Rotation paths and how fast each direction turns (degrees per step)
Each turn is a multiple of 5 degrees from 10 to 175, or 0.
Each row of a path follows its step; steps can be skipped.
path 1
step 1: [ 10  -7   1  -5  -6  -2   6   9   3  -1  11  12   9  -3 -14  -7   7   6
  -5   2   1  -5  15   2  -6  -7 -12   5  -6  -3  10   3  -6   0   0   0
  -5  -1  16 -12   9   7  18  -2   8]
step 2: [  7  -4 -12  -6   0  11   3  -9   4 -22   2   3  -3  -3   1   2   4   1
   3   2 -16  -4  15   8   2  11 -13  11  -7   0   7  -4  -4   5  -1  -7
   3   4   0 -13  -9   4   8   9   3]
step 11: [  1 -11  12  -1   3 -12   0  -3  -2 -18  -5  -3   0  -2  -2 -10  -6  -6
   0   0  -2   6  -9   1 -15   1  -4   9  10 -13 -16   2   2  11   7 -15
   1  -4   3  -6   5   9  -5 -12  -3]
step 12: [  7 -10   7   1  -7   0   6   7  -5  -9   5  -1   0 -12   2 -10 -14  -5
   6  -3   3  -6  -7  -1   6   0   9   2  -6  -5  -1  -9   3   4   6  -3
   1 -10  18  -1  17  17  14  -2   1]
step 15: [ -8 -10   8  -2  -6   5   5 -10  -7   3  10 -11  12   1   2  -6  -3   5
  19  12  16   4  -1   1   0 -12   8  -4   3   8  -9   6  12  -3   0   8
  -2   9   9  -1   2   4   7  -3  -9]
step 17: [  6   3  -7  12   6  -4  -3   6  -4  -4  -6  -1   5  15  -1   5  -1   2
   1   3  -4  17 -12 -12   2  -1  -3   0   2   7  -9   6 -17  12  15   2
  14  -2  12   4  -1   5  -7  -7  -7]
step 18: [  6  -2  -1  16  -3  -3  -6 -12   3 -12   0  -2   1 -12   2  -5   1   3
  -3   3  15  14  -9  -3 -11  -9  -7  -5  11  -9   2   2 -10   6   1   2
   6   0   8   1  15   5   6 -10 -12]
step 21: [  0  -8 -12   6  -2  15  -2 -16  -2 -11  10 -10   5  -2  -2  -4   8   5
  11  -1  10 -14  -4  -4   5   0   0 -15  -7  -5 -10   1 -11  12  -2  -2
   1   4 -13   2   1   6  -9  -1  -5]
step 25: [ -3   1 -11  11 -11 -12  -5 -15  -3  -7 -13  -7   7 -10  -5   8   0   5
 -11   5   8  18   9   0   1  -7  -6  -3   4   7  -2   4 -15  -5  -5  -8
   5  -5   3   3  -9  -8   0  -1  -7]
step 26: [ -7   4  -6   1  -3  -7   1 -12  -2   3   1   1   5   0  -6 -15   4  15
  -7  -9   8  11   3   4   7  -7  -1 -10   2   4   2  12   3   1 -16  11
  -1   2  19  -4   1   5  12   9  -9]
[-2  3 -1  2 -1  1 -3  2  5 -1 -1 -3 -2  1 -2 -7 -1  0  0  2 -2 -2  0  0
 -1  0 -7  1  2 -1  4  4 -1  4  0 -1  0  0  1  0  3  2  0 -2  3]	40
[ 1 -4 -3 -2  1  5 -4 -3  1  3  1  1 -5 -1  0  4 -1 -1  3 -1 -2 -1 -1  4
 -2  2 -4 -3  2 -2  1  2  1 -1 -2  1  1  1 -2 -2  3  1  2  0 -5]	130
[ 0  2 -1 -1 -1  1 -1  1  2  0 -5  3  3 -6 -3  4 -2  3 -4  0  1  1 -2  0
  0  1  0  1  1 -1  2 -2 -1  0  6 -1 -2 -5  2 -2  5 -1  2  2 -2]	60
[-2  2  0  3 -6  0  2  4 -1  1  4  1 -1 -1  2  2  4  0  1  1  7 -4  2 -1
 -3  0 -2 -2 -1 -1  1 -4 -1  1  1  1 -1  3 -1  0  2 -1  1 -1 -1]	125
[ 3  2  1  3  1 -2  0  1 -2 -2 -2  0 -3  2  1  3 -3 -1 -1 -1 -3 -2 -4 -2
 -4 -2  1 -3 -3 -2 -1  1  2 -1  0 -1  3 -1  3  0  3 -3  3 -7  3]	60
